Here are some numbered points:
[ 0.9  1.0  0.5 -0.6  1.4 -0.2  0.0  1.4 -1.3  0.4  1.0  1.0 -1.4  2.0  1.9 -0.8 -0.3  0.4  1.1 -1.9 -1.1  1.9  0.1  0.1 -0.9 -1.1 -0.1  0.6  0.4  1.2  0.5 -0.6  0.2  0.5  0.0 -1.1 -0.7  1.1  0.2 -0.8  0.1  1.0  0.7  1.1 -1.2 -0.7  0.2  0.8 -1.5 -0.5  0.8  2.6  1.2 -0.2 -1.0  0.2  0.0 -0.3 -0.4 -0.9 -2.5 -1.9 -0.3  0.6] 0
[-0.9  0.7  0.8  0.2 -0.1  0.7  2.2 -0.5  0.0  1.1  0.6 -0.7 -0.1 -0.3 -0.1  0.8 -1.4 -1.6  0.2  1.0  1.7 -0.1 -0.4  0.1  0.5  1.2 -1.2 -1.3 -0.4  0.2  0.4  2.0 -0.9 -1.8  0.9 -1.1  0.4 -1.5 -0.6  0.7 -1.0 -0.5  0.5  1.6 -1.9 -0.2 -1.7  1.0  1.1 -1.2 -0.1 -0.5 -1.6  0.0  1.1  0.3 -0.5  1.7 -2.2 -0.1 -0.8 -0.1 -0.9 -0.1] 1
[ 0.4 -1.6 -1.8 -0.3 -1.6 -1.4 -0.2 -3.1  1.3 -1.1 -1.5  0.6  1.0 -1.3 -1.2 -0.7 -0.3  0.3  0.5 -0.3 -0.5 -1.2  0.0  0.9  1.7  1.3  0.4 -1.3 -0.6 -0.1  0.4  0.0  0.1  0.0  2.1  0.0 -0.3 -0.3  1.4  1.5  0.9 -1.1 -1.5  0.4  0.6  0.3  0.8  0.4  1.3  0.4 -1.8 -0.9  0.2  1.0  0.5 -1.5 -1.6 -0.5 -0.2 -0.5  0.7  1.2 -1.0 -0.2] 2
[-1.3  0.8  0.0 -1.0  0.9 -0.1  0.2  0.1 -1.5 -0.4  0.7  2.0 -2.3  1.6  2.2  0.8 -1.5 -1.8  1.5 -0.9 -0.2  0.8  0.7  0.9 -0.1 -1.6  0.1 -0.6  1.4  1.3  0.0  0.2  2.1  1.2 -0.2 -0.6  0.0  0.4 -0.6 -0.8  0.3  1.2  0.7  0.6 -1.2 -2.1 -1.6 -0.1 -0.8  0.0  2.2  1.4  0.3  0.6  0.2  0.9  1.2  0.0 -0.7 -0.1 -0.6 -1.5 -0.3  0.7] 3
[ 1.0 -0.2  0.1  0.3  1.3  1.4  0.6  1.4 -1.1  0.6  1.0 -1.0 -0.7  0.0  0.4  1.5  2.1  0.4 -1.2 -1.4 -0.4  0.9 -0.5 -1.2 -0.8  0.8  1.3  2.3  0.2 -0.9 -0.7  0.3 -1.3 -1.0 -0.9 -0.4  0.6  0.1  0.6  0.4 -0.9  1.5  1.8  0.8  0.5  0.5  0.9  0.3  0.1 -1.0 -0.2  0.2 -0.7 -1.3 -0.4  0.5 -0.5  0.7 -0.4 -1.5 -1.1 -0.3 -0.7 -1.3] 4
[ 0.9 -0.1 -1.7 -1.8  0.3  1.1 -0.3 -0.5  1.0 -0.6 -0.9  0.9 -0.3 -0.7 -0.2  1.2  0.9 -0.2 -0.3  0.8  0.4 -1.2 -0.2  0.2  0.9 -0.1  1.6  0.3  1.3 -0.9 -1.4 -1.0  1.1  1.3 -1.4  1.7  0.7 -1.0  0.6  1.4  0.8 -0.1 -0.7 -0.5  1.9 -0.1  0.8 -0.8  0.4  1.7  0.1 -1.6 -0.3  0.6  0.6  0.4 -0.1 -0.2  1.5  1.6  1.5  1.7 -0.5 -0.3] 5
[-1.1 -0.5  1.3  1.9 -0.7  0.2  0.2  0.0  0.2  0.5  0.2 -2.3  1.8 -2.5 -2.4  0.8 -0.7 -1.2 -0.8  1.7  1.6 -0.4 -0.2 -0.2  0.3  1.2 -1.0 -0.1 -1.2 -0.8  0.3  1.2 -2.3 -2.2  1.1 -0.9  0.2 -1.4 -1.0  0.4 -0.8 -0.8 -0.1 -0.5 -0.4  0.7 -0.4  0.0  0.9 -1.1  0.3 -1.3 -1.4 -0.3  0.9  0.7  0.0  0.7 -0.9 -0.4  0.3  0.5  0.0 -0.8] 6
[ 0.2  0.1  0.5  0.3  0.2  0.6  2.4  0.5  0.2  1.5  0.8 -0.2 -0.6  1.1  1.0  1.0  0.0 -0.8 -1.0  0.2  1.4  1.2 -0.8  0.1  0.6  0.7 -0.5 -0.2 -1.4 -0.2  0.8  1.7 -0.3 -1.3  0.3 -0.4 -1.2 -0.7 -1.0 -0.3 -0.8  0.3  0.9  2.4 -1.6 -0.1 -1.2  2.0  1.4 -0.4 -0.4 -0.1 -1.8 -1.1  0.6  2.1  0.9  1.4 -1.4  0.0 -1.5 -0.7 -0.8  0.2] 7
[-0.7  0.2  0.6  0.4  0.8  1.1  0.8  1.5 -1.1  0.0  0.6  0.0 -1.7  0.5  1.2  1.1  0.5 -0.5 -0.5  0.5  1.3  1.0  1.2  0.2 -0.5 -1.2 -0.7  0.1  1.2 -0.9 -1.4  1.9 -0.3 -1.3 -1.2  0.2  0.3 -0.6 -1.4 -0.7 -2.3  0.5  2.1 -0.2 -0.3 -1.3 -1.3 -1.3  0.7 -1.7  1.3  0.7 -1.5  0.5  1.5  1.8  2.4  1.3 -1.5 -0.5  0.2 -1.7  1.4  0.6] 8
[ 1.4 -1.0 -0.4  0.7 -1.1 -0.8  0.2 -0.1  1.5 -1.0 -1.5  0.8  0.2 -0.9 -0.6 -0.6  0.2  0.7 -0.5  1.0  1.2  0.9  1.2  2.0  1.7 -1.6 -1.5 -1.5  0.6 -0.9 -0.9  0.0 -0.1  0.0  0.5  0.9 -1.0 -1.7 -1.2  0.4 -0.6 -1.7 -0.8 -0.7  0.0 -1.2  0.6 -0.5  1.1  0.7  1.0  0.4 -0.7  1.6  1.7  0.9  1.1 -0.2  0.3  0.1 -0.6 -1.2  1.1  2.0] 9
[ 0.4 -0.1 -0.4 -0.3 -0.3  0.4 -1.2  0.6  1.0 -1.0 -1.3 -0.4  1.0 -0.7 -1.0  0.2  0.8  0.4 -1.0  1.6  1.0 -0.3  0.9  0.5  0.6 -1.3  0.1  0.1  0.9 -1.3 -1.4 -1.1  0.3  0.9 -1.4  2.0  0.2 -1.1 -0.2  0.7  0.3 -1.2 -1.1 -1.7  1.5 -0.2  1.1 -1.7 -0.1  1.3  1.2 -1.4 -0.3  0.6  0.6 -0.2  0.0 -0.1  2.0  1.8  1.1  1.3  1.0  0.7] 10
[-0.5 -0.3 -0.5 -0.3 -1.3 -0.6 -1.1 -0.3  1.5 -1.0 -1.5 -0.2  1.0 -0.3 -0.7 -1.2  0.8  1.6 -1.0  1.0 -0.1 -0.4  1.3  0.4  0.2 -1.1 -0.5 -0.8  0.6 -0.7 -0.8 -0.9  1.3  1.4 -1.0  2.4 -0.1  0.1 -0.2 -0.3  0.2 -1.5 -1.4 -1.7  0.5 -0.3  0.6 -1.7  0.1  0.9  0.4 -1.1  0.5  0.4 -0.1 -2.0 -0.4 -0.1  2.0  1.6  1.6  1.0  1.8  1.2] 11
[-1.4  0.6  0.9  0.3  0.6  0.9  1.0  1.6 -1.3 -0.1  0.7 -0.3 -1.3  0.8  1.1  1.1  0.1 -0.8 -0.6  0.5  1.4  1.4  1.6  0.3 -0.3 -1.5 -1.1 -0.3  1.4 -0.8 -1.5  1.6 -0.2 -1.1 -1.1  0.5  0.5 -0.9 -1.5 -0.5 -2.1  0.2  1.7 -0.2 -1.4 -1.6 -1.5 -1.5  0.5 -1.7  2.1  0.6 -1.6  0.3  1.3  0.6  1.2  1.7 -1.3 -0.3 -0.2 -1.4  1.4  0.9] 12
[ 1.1 -1.8 -1.7  0.0 -1.5 -1.5  0.2 -1.9  1.9 -0.8 -1.6  0.7  0.7  0.4 -0.2 -0.7  0.6  1.0 -0.7 -0.7 -0.6  0.5  0.2  0.8  1.7  0.8  0.6 -0.6 -1.7 -0.8  0.6 -0.6  0.8  0.9  1.2  0.9 -2.0  0.2  0.7  0.5  1.2 -0.7 -1.4  1.5 -0.3  0.3  1.2  1.5  1.3  1.5 -1.3 -0.9  0.0 -0.6 -0.4 -0.5 -0.9 -0.3  0.8 -0.3 -0.5  0.8 -0.8  0.4] 13
[ 1.2  1.8  1.1 -0.6  1.4  0.6  0.1  1.9 -0.3  1.4  1.0  0.9 -0.8  2.3  1.7 -1.2 -0.4  0.6  0.7 -0.3 -0.6  0.6 -1.4 -0.6 -1.5 -0.6 -0.3  0.9 -0.3  1.4  1.1 -1.1  0.6  1.1 -0.3 -0.4 -0.7  1.0 -0.4 -1.3  0.5  0.7  0.2  0.5  0.1  0.6  0.2  1.2 -1.6  0.8 -1.0  1.8  1.0 -0.3 -0.9  1.4  1.3 -1.0  0.5  1.0 -1.3 -1.1 -0.2  0.7] 14
[ 0.7 -1.1 -2.8 -1.8  0.6  0.3 -1.4 -1.5  0.0 -1.8 -1.1  0.9 -0.7 -0.9 -0.1  1.0  0.4 -0.5  0.6 -0.8 -0.3 -1.0 -0.2  0.3  1.0  0.7  2.2  0.9  1.2 -0.9 -1.3  0.0 -0.6 -0.4  0.5 -0.4  0.8 -0.4  2.7  2.7  0.0  0.5  0.3  0.8  2.1 -0.7  1.5 -0.2  0.5 -0.8 -1.1 -0.2  0.0  1.3  0.9 -0.7 -1.4  0.2 -0.3 -0.5  0.5  1.6 -1.6 -1.5] 15
[-1.8  1.0  0.3 -0.7 -0.2 -0.5 -0.7 -1.2  0.0  0.3  0.1  0.5  0.6  1.1  0.3 -1.0 -2.1 -0.9  1.7  0.5 -0.7 -1.9 -0.8 -0.7 -0.8  0.8  0.3 -0.7 -1.0  1.8  1.8 -0.2  1.9  1.3  0.5 -0.5  0.5  1.5  0.8 -0.6  1.3  0.3 -0.8  0.2 -0.1  0.4 -1.2  0.5 -1.2  0.2 -1.1 -0.3  1.5 -0.2 -1.3 -1.2 -0.2 -0.7  0.3  1.5  1.8  1.2 -0.5 -0.7] 16
[-1.4  0.4 -0.5 -0.9  1.0  1.2  0.3 -0.4 -1.4 -0.1  0.8 -1.0 -0.7 -0.5  0.1  2.2 -0.5 -2.1  0.4 -0.3  0.5 -0.7 -0.4 -0.8 -0.2  1.3  1.3  0.9  0.4 -0.5 -0.6  1.4 -0.8 -1.4 -0.1 -0.9  1.4 -0.3  1.1  1.2 -0.9  1.0  1.5  0.9 -0.1 -0.3 -0.8 -0.2  0.4 -2.0  0.3 -1.0 -1.1 -0.3  0.5 -0.4 -1.0  1.7 -1.7 -0.4  0.4  1.3 -1.6 -1.9] 17
[ 0.3 -0.7 -2.4 -1.7  0.4  0.1 -1.1 -1.5  0.1 -1.8 -1.2  0.5 -0.3 -0.5 -0.1  1.1  0.0 -0.8  0.6 -1.0 -0.3 -0.7  0.3  0.3  1.0  0.5  1.7  0.4  1.3 -0.7 -1.2 -0.2 -0.4 -0.1  0.6 -0.2  0.8 -0.4  2.5  2.7  0.0  0.1  0.1  1.0  1.0 -1.0  1.3 -0.1  0.2 -0.7 -0.5 -0.3  0.0  1.0  0.7 -1.7 -2.2  0.5 -0.3 -0.2 -0.1  1.7 -1.7 -1.1] 18
[ 1.2 -1.2 -0.3  0.9 -1.2 -0.6  0.1 -0.2  1.5 -0.9 -1.4  0.9  0.1 -1.0 -0.7 -0.7  0.2  0.7 -0.5  1.0  1.2  0.9  1.3  2.0  1.6 -1.4 -1.5 -1.6  0.6 -0.9 -0.9 -0.1 -0.4 -0.2  0.5  0.9 -1.0 -1.6 -1.1  0.5 -0.5 -1.7 -0.9 -0.8  0.0 -1.1  0.5 -0.6  1.2  1.0  1.0  0.3 -0.8  1.5  1.7  0.9  1.1 -0.3  0.3 -0.2 -0.4 -1.2  1.1  2.0] 19
[ 0.3  0.8  0.3 -0.6  1.4  1.5  1.1  0.8 -1.6  0.5  1.2 -0.2 -1.7 -0.1  0.9  0.5  0.5  0.0  0.4 -1.0  0.0 -0.1 -0.4 -0.8 -1.4  0.5 -0.2  0.6  1.5  0.2 -0.8  1.6 -1.8 -2.1  0.0 -1.1  1.8 -0.5  0.8  1.2 -2.2  0.8  2.3  0.5 -0.3 -0.1 -0.5 -0.5  0.1 -2.4 -1.1  1.3 -0.4  0.8  0.8 -0.2 -0.4  1.2 -2.3 -1.3 -1.0 -1.0 -0.3 -0.6] 20
[ 0.8  0.3  0.1 -0.2  1.0 -0.5 -0.9  1.0 -1.3  0.0  0.8  0.1 -0.6  0.7  0.7  0.2  0.2  0.0  0.4 -1.9 -1.5  1.2 -0.2 -0.6 -0.8 -0.4  1.0  1.7  0.1  0.7  0.4 -1.2  0.1  0.8 -0.1 -1.3 -0.3  1.2  0.6 -0.5  1.0  1.5  0.4  0.1  0.1  0.2  0.9  0.6 -1.6  0.0  0.8  1.3  1.0 -0.8 -1.3  0.0 -0.6 -0.9  0.4 -1.3 -1.5 -0.9 -0.9 -0.8] 21
[-0.6 -0.3 -0.1  0.2  0.1  0.4  0.4 -0.5 -1.3 -0.2  0.7 -0.7 -0.6 -0.9 -0.2  0.1  1.0  0.7  0.1 -1.3 -1.2 -1.0 -0.2 -1.3 -1.2  1.4  0.4  0.5  0.7  0.2 -0.3  1.2 -0.9 -1.3  0.2 -0.8  2.0  0.7  1.3  0.5 -1.2  0.7  1.5 -0.3  0.1  1.0  0.0 -0.8  0.3 -2.0 -1.4 -0.1  0.3  0.0 -0.1 -1.7 -1.3  0.5 -1.6 -1.5  0.6 -0.2 -0.2 -1.1] 22
[ 1.1 -0.7 -2.1 -1.5  0.6 -0.2 -0.7 -0.4  0.4 -1.4 -1.1  0.3 -0.5  0.9  0.7  1.2  1.2 -0.1 -0.9 -1.4 -0.4  1.0  0.3  0.4  1.2  0.1  2.0  1.2  0.3 -1.3 -1.1 -0.8  0.5  0.8 -0.1  0.4 -0.8  0.0  1.9  1.7  0.4  0.3 -0.1  1.9  0.4 -1.0  1.7  0.7  0.4  0.2  0.2 -0.4 -0.2 -0.5 -0.2 -0.6 -1.4  0.8  0.7 -0.4 -1.1  1.5 -1.7 -0.6] 23
[-0.4  0.7  0.7  0.1  0.1  1.2  0.8  0.1 -0.5  1.2  1.0 -1.4  0.5 -0.8 -0.8 -0.4  0.6  0.9  0.0  0.3 -0.6 -2.0 -1.2 -1.9 -1.9  1.6 -0.1  0.2  0.0  0.3  0.2  0.6 -0.8 -1.0 -0.5  0.2  2.2  0.6  0.5 -0.1 -0.6 -0.1  0.4 -0.8  0.3  1.8 -0.5 -0.7 -0.1 -0.7 -2.3 -0.9  0.4 -0.3 -0.4 -1.4 -0.9  0.3 -0.5  0.5  1.5  0.8  0.4 -1.0] 24
[ 1.0  0.0  0.1  0.1  1.3  1.3  0.5  1.4 -1.1  0.5  0.9 -1.1 -0.8  0.1  0.5  1.6  2.1  0.4 -1.0 -1.3 -0.4  0.8 -0.5 -1.3 -0.7  0.9  1.4  2.3  0.4 -0.9 -0.8  0.3 -1.4 -1.1 -0.8 -0.4  0.7  0.2  0.7  0.5 -1.0  1.5  1.9  0.7  0.4  0.6  0.8  0.3  0.2 -0.8 -0.1  0.1 -0.5 -1.4 -0.6  0.4 -0.5  0.8 -0.7 -1.4 -0.9 -0.1 -0.6 -1.3] 25
[-0.5  0.5  0.7  0.3 -0.1 -0.8  0.5 -1.1 -0.3  0.5  0.5  0.9 -0.1  0.2  0.2 -0.5 -2.9 -1.9  1.8  0.5  0.5 -0.2 -0.4  0.9  0.6  0.3 -1.1 -1.5 -0.8  1.6  1.6  0.5 -0.1 -0.4  2.2 -1.8 -0.5 -0.2 -0.6 -0.3  0.7 -0.1 -0.6  1.2 -1.5 -0.5 -1.5  1.5 -0.4 -0.1  0.5  1.0  0.2  0.8  0.4  0.7  0.4 -0.4 -1.2 -0.1 -0.9 -0.6 -1.1  0.2] 26
[ 0.2 -0.5 -0.2  0.1  0.3 -1.3 -1.1 -0.1 -1.1 -0.3  0.5  0.9 -0.7  1.5  1.2 -1.0  0.5  1.2  0.9 -2.4 -2.5  0.6 -0.3 -0.5 -1.0  0.0  0.8  1.2 -0.5  0.9  0.9 -0.9  0.6  1.0  0.5 -1.0 -0.5  2.5  0.8 -1.5  0.9  1.4  0.3  0.2  0.2  0.4  0.6  0.5 -1.2  0.1 -0.6  1.6  2.0 -0.6 -1.8 -0.3  0.2 -1.5  0.3 -1.7 -0.6 -1.2  0.0 -0.5] 27
Which five points above are nearest to each new point, looking only along the 6 directions in which the numbered points spread most? Their numbers follow each, smallest number first.
[ 1.1  0.9  0.6 -0.3  1.2  0.6 -0.9  1.4 -0.2  1.2  0.8  0.0  0.1  0.8  0.4 -0.5  0.2  0.6  0.3 -0.2 -1.0 -0.3 -1.8 -1.2 -1.1  0.3  1.1  1.8 -0.9  0.9  1.2 -1.7 -0.1  0.9 -0.5 -0.3 -0.3  1.1  0.1 -0.9  1.4  1.1 -0.2 -0.4  1.3  1.7  0.9  0.8 -1.8  1.2 -0.5  0.6  1.2 -0.7 -1.4  1.4  0.6 -1.7  1.4  0.7 -0.1  0.1 -0.4 -0.9] 0 14 16 21 27
[ 0.4 -1.4 -1.3  0.1 -1.7 -1.8  0.6 -1.8  2.0 -0.6 -1.6  0.1  1.2  0.6 -0.4 -0.6  0.3  0.7 -1.0 -0.5 -0.3  0.8  0.4  0.9  1.8  0.5  0.2 -1.0 -1.2 -0.5  0.5 -0.6  1.3  1.1  1.1  0.9 -2.0  0.1  0.6  0.4  1.2 -1.1 -1.8  1.6 -0.9  0.1  0.9  1.5  1.1  1.3 -0.4 -0.9  0.0 -1.0 -0.7 -1.4 -1.4  0.1  0.8 -0.3 -0.9  0.8 -0.6  0.8] 2 9 13 19 23
[-1.0  1.5  0.2 -1.3  0.9  0.5 -0.9 -0.4 -0.3  0.6  0.6  0.1  0.3  0.0 -0.2  0.4 -2.1 -1.9  1.6  0.8 -0.1 -1.8 -1.5 -0.7 -0.5  0.8  0.9  0.5 -0.5  1.3  1.2 -0.6  0.3  0.6  0.3 -0.9  0.7  0.5  0.7  0.3  1.2  0.6 -0.5  0.0  0.8  0.3 -0.6  0.7 -1.3  0.4 -0.6 -0.4  0.6 -0.1 -0.5  0.5  0.1 -0.6  0.3  1.8  1.2  1.4 -1.4 -1.5] 16 21 22 24 26
[-0.1 -1.5 -2.5 -1.1 -0.7 -0.7 -0.5 -1.9  0.2 -2.0 -1.3  1.6 -1.1 -0.2  0.5  0.4  1.1  0.5  0.2 -1.3 -1.2 -0.3  1.2  0.9  1.0 -0.4  1.4 -0.5  1.4 -0.7 -1.3 -0.1  2.1  1.3 -0.6  1.2  0.4  0.2  1.5  1.2  0.4  0.2 -0.1  0.0  0.7 -1.1  0.7 -1.0  0.9  0.8  0.1 -0.4  0.5  0.7  0.1 -1.4 -0.6 -0.1  0.2 -0.7  0.8  0.4  0.1  0.2] 5 10 15 18 23
[ 0.5  0.6  0.6  0.0  0.2 -0.5 -0.7  0.5  0.0  1.0  0.6  0.3  0.3  1.4  0.6 -1.7  0.2  1.5  0.5 -0.7 -1.8 -0.4 -1.1 -1.1 -1.5  0.2  0.3  0.7 -1.2  1.4  1.6 -1.4  1.0  1.6 -0.3 -0.1 -0.5  2.2  0.2 -1.8  1.5  0.8 -0.5 -0.4  0.4  1.6  0.3  0.6 -1.6  1.1 -1.2  0.5  1.8 -1.2 -2.1 -0.2  0.4 -1.6  1.4  0.7  0.1 -0.1  0.2 -0.1] 0 14 16 21 27
[ 1.3  1.0  0.8 -0.3  1.2  0.6 -0.8  1.4 -0.1  1.2  0.8 -0.1  0.1  0.9  0.4 -0.3  0.4  0.5  0.3 -0.3 -0.9 -0.3 -1.9 -1.3 -1.2  0.2  1.0  1.8 -0.9  0.8  1.1 -1.6  0.2  1.2 -0.8 -0.4 -0.3  1.1  0.3 -0.8  1.4  1.1 -0.2 -0.6  1.4  1.4  0.8  0.9 -1.7  1.2 -0.6  0.4  1.1 -0.8 -1.5  1.0  0.4 -1.5  1.4  0.8 -0.2  0.1 -0.5 -0.7] 0 14 16 21 27
[-1.1  1.0 -0.1 -1.2  1.0 -0.2  0.2  0.0 -1.5 -0.3  0.8  2.0 -2.2  1.6  2.1  0.9 -1.5 -1.8  1.6 -0.9 -0.2  0.8  0.9  0.9 -0.1 -1.5  0.1 -0.5  1.5  1.2 -0.1  0.2  1.7  1.0 -0.5 -0.5  0.0  0.3 -0.4 -0.5  0.2  1.1  0.7  0.5 -1.0 -2.0 -1.7 -0.1 -0.8 -0.1  2.1  1.5  0.3  0.5  0.2  0.9  1.1  0.2 -0.9 -0.4 -0.6 -1.2 -0.1  0.6] 0 3 12 14 26
[-2.5 -0.2 -0.4 -0.2  0.1  0.3  0.5 -1.4 -1.3 -0.1  0.7 -0.7 -0.3  0.3  0.4  1.1 -0.5 -1.3  0.4 -0.8 -0.3 -0.9  0.2 -0.8 -0.4  1.4  0.5 -0.2  0.0 -0.1 -0.1  1.6  0.5 -0.8  0.2 -0.6  1.2  0.5  1.1  0.5 -0.9  0.6  1.1  1.3 -0.8 -0.2 -1.2 -0.3  0.8 -2.1 -0.8 -0.7 -0.3 -0.6 -0.2 -1.7 -1.1  1.5 -1.8 -0.6  0.9  0.9 -0.5 -1.2] 1 17 20 22 24
[ 1.4  0.9  0.7 -0.2  1.2  0.5 -0.9  1.4 -0.3  1.1  0.8  0.0  0.2  0.7  0.4 -0.4  0.4  0.6  0.2 -0.2 -0.9 -0.2 -1.6 -1.1 -1.1  0.1  1.0  1.7 -0.9  1.1  1.3 -1.8  0.2  1.2 -0.7 -0.4 -0.1  1.1  0.2 -0.8  1.4  1.1 -0.2 -0.4  1.4  1.4  1.0  0.9 -1.7  1.3 -0.6  0.5  1.2 -0.6 -1.4  1.0  0.5 -1.6  1.4  0.6 -0.1  0.0 -0.7 -0.9] 0 14 16 21 27
[ 1.8 -1.4 -0.8  0.6 -1.6 -1.6  0.5 -1.1  1.5 -0.3 -1.1 -0.5  1.5 -0.6 -1.1 -1.5  1.4  2.3 -1.4 -0.9 -0.8  1.0  0.4  0.5  1.0  0.3 -0.5 -0.8 -0.6 -0.2  0.2 -1.4 -0.1  0.9  1.0  0.8 -1.3 -0.2  0.3  0.4  1.4 -1.5 -2.2  0.2 -0.9  0.8  2.0  0.7  0.7  1.9 -0.4  0.0  1.0 -0.9 -1.4 -2.5 -2.6 -0.4  1.2 -1.3 -1.6 -0.1  0.1  1.1] 2 11 13 19 23
[-1.3  1.2  0.3 -1.0  0.9  1.9  0.8  0.2 -0.4  1.1  0.9 -1.6  0.5 -0.4 -0.5  1.8 -0.5 -1.9 -0.2  1.2  1.1 -1.7 -1.2 -1.5 -0.6  1.9  0.8  0.6 -0.2 -0.2  0.0  1.0 -0.5 -1.0 -1.0 -0.2  1.6 -0.7  0.6  1.2 -0.4  0.2  0.5  0.4  0.3  0.6 -1.0  0.1  0.1 -0.8 -0.9 -1.8 -0.9 -0.7  0.1 -0.2 -0.8  1.6 -0.7  1.8  1.3  2.4 -1.1 -1.8] 6 17 20 22 24
[-0.7  1.3  0.6 -0.7  1.0  1.6  1.3  1.2  0.1  1.5  0.8 -1.4  0.2  1.4  0.6  2.0  0.5 -1.1 -1.4  0.8  1.0  0.0 -1.0 -1.5 -0.5  1.2  1.0  1.3 -1.1 -0.8  0.1  0.4  0.5  0.1 -1.6  0.6 -0.1 -0.1  0.0  0.2  0.0  0.8  0.6  1.5 -0.4  0.8 -0.5  0.9  0.3 -0.1 -0.3 -1.9 -1.5 -2.0 -0.3  0.6 -0.2  1.6  0.4  1.7  0.1  1.8 -1.1 -1.1] 4 20 22 24 25
[-0.6  0.0 -0.3 -0.2  1.1  0.9  0.8  0.7 -1.0  0.3  0.8 -0.9 -0.7  1.4  1.2  2.6  0.7 -1.5 -0.9 -0.7  0.5  0.9 -0.2 -0.9  0.1  0.9  1.6  1.7 -0.3 -1.1 -0.5  0.9  0.2 -0.4 -0.8 -0.4  0.0  0.2  0.6  0.3 -0.6  1.4  1.4  2.1 -0.7 -0.4 -0.4  0.9  0.6 -0.9  0.6 -0.7 -1.5 -1.9 -0.3  0.2 -0.7  1.7 -0.8 -0.5 -0.7  1.0 -1.6 -1.3] 4 17 20 22 25
[ 0.8  1.9  1.0 -1.0  1.2  0.7 -0.3  0.9 -0.7  1.1  1.1  0.9 -0.7  0.7  0.7 -1.6 -1.2  0.3  1.9  0.2 -0.5 -1.1 -1.5 -0.6 -1.6 -0.1 -0.5  0.1  0.5  1.9  0.8 -0.5 -0.5  0.1  0.1 -1.1  1.1  0.5  0.3 -0.1  0.1  0.4  0.2 -0.6  0.7  0.5 -0.4  0.1 -1.8  0.0 -1.3  1.9  1.3  1.3  0.0  0.8  0.7 -1.2 -0.4  0.8 -0.1 -0.6 -0.1  0.0] 0 14 16 21 27
[-1.0  1.2  1.0 -0.2  0.0  1.0  1.1  0.2 -0.5  1.3  1.1 -1.7  1.0 -0.5 -0.8 -0.3  0.4  0.5 -0.5  0.4 -0.3 -1.6 -0.9 -1.9 -1.8  1.5 -0.6 -0.2  0.2  0.5  0.2  0.4 -0.5 -0.6 -0.9  0.3  1.9  0.1  0.3  0.1 -0.4 -0.3  0.1 -0.8 -0.5  1.8 -0.5 -0.7 -0.3 -0.9 -2.1 -1.1  0.3 -0.6 -0.7 -2.5 -1.8  0.6 -0.2  0.7  0.8  0.9  0.6 -0.7] 6 16 17 22 24
[-0.7  0.7  0.6 -0.1  0.1 -0.7  0.5 -0.9 -0.1  0.5  0.4  1.1  0.0  0.0  0.0 -0.5 -2.9 -1.9  2.0  0.5  0.5 -0.2 -0.4  0.9  0.6  0.2 -1.1 -1.5 -0.8  1.8  1.7  0.4  0.1 -0.2  1.8 -1.9 -0.7 -0.4 -0.6 -0.2  0.6 -0.1 -0.6  1.2 -1.2 -0.7 -1.5  1.5 -0.6 -0.2  0.3  0.8  0.2  0.9  0.5  0.9  0.4 -0.3 -1.3 -0.1 -0.6 -0.6 -1.1  0.3] 1 3 7 16 26
[-0.2 -1.8 -1.8  0.0 -1.2 -1.2 -1.7 -0.9  0.4 -2.4 -1.6  0.8 -0.2 -0.6 -0.2 -0.6  1.2  1.5 -0.1 -0.7 -0.8  0.0  1.8  1.0  0.8 -1.3  0.4 -0.3  1.0 -1.1 -1.4 -0.3  0.4  0.4 -0.3  1.5 -0.1  0.4  0.5  0.1 -0.3 -0.4 -0.1 -1.1  1.2 -0.9  1.1 -2.0  0.7  0.0  0.6 -0.3  0.5  0.9  0.3 -1.0  0.2 -0.3  0.8 -0.5  1.0 -0.1  1.5  0.6] 5 9 10 11 23
[-1.8 -1.0  0.1  1.2 -0.7 -1.6 -1.9 -0.4 -0.8 -1.2 -0.2  1.0 -0.7  0.1  0.5 -0.7 -0.5  0.1  1.3 -0.6 -1.3  0.1  1.4  0.6 -0.3 -1.3  0.1  0.0  0.1  0.4  0.2 -0.1  1.3  0.9  0.2 -0.3 -0.3  1.8 -0.6 -2.2  0.3  0.9  0.5 -1.4  0.5 -0.8 -0.8 -1.4 -0.7 -0.1  1.3  0.7  1.0  0.3 -0.5  0.6  2.0 -1.4  0.4 -0.9  1.7 -1.1  1.5  0.1] 0 3 14 16 21
[-0.8  0.9 -0.1 -1.0  1.0  0.7 -1.3 -0.5 -0.3  0.3  0.4  0.6  0.0 -0.4 -0.2  0.1 -1.7 -1.4  1.7  0.7 -0.3 -2.1 -1.7 -0.7 -0.5  1.0  1.4  0.8 -0.8  1.2  1.3 -0.5  0.0  0.3  0.3 -1.0  0.8  0.8  0.9  0.2  1.2  1.1  0.1  0.0  1.8  0.5 -0.4  0.6 -1.2  0.4 -0.9 -0.2  0.8  0.4 -0.3  1.3  0.9 -0.9  0.4  1.6  1.5  1.6 -1.4 -1.7] 16 21 22 24 27
[ 1.2  1.0  0.7 -0.4  1.0  0.5 -0.9  1.4 -0.3  1.2  0.9  0.1  0.1  0.6  0.3 -0.4  0.2  0.4  0.3 -0.2 -0.9 -0.2 -1.4 -1.2 -1.0  0.1  1.0  1.7 -0.8  0.7  0.9 -1.9 -0.1  1.1 -0.9 -0.5 -0.2  1.3  0.3 -0.9  1.3  1.2 -0.1 -0.6  1.4  1.4  0.8  0.8 -1.6  1.3 -0.4  0.7  1.2 -0.7 -1.5  1.2  0.6 -1.5  1.4  0.6 -0.1  0.2 -0.8 -0.8] 0 14 16 21 27
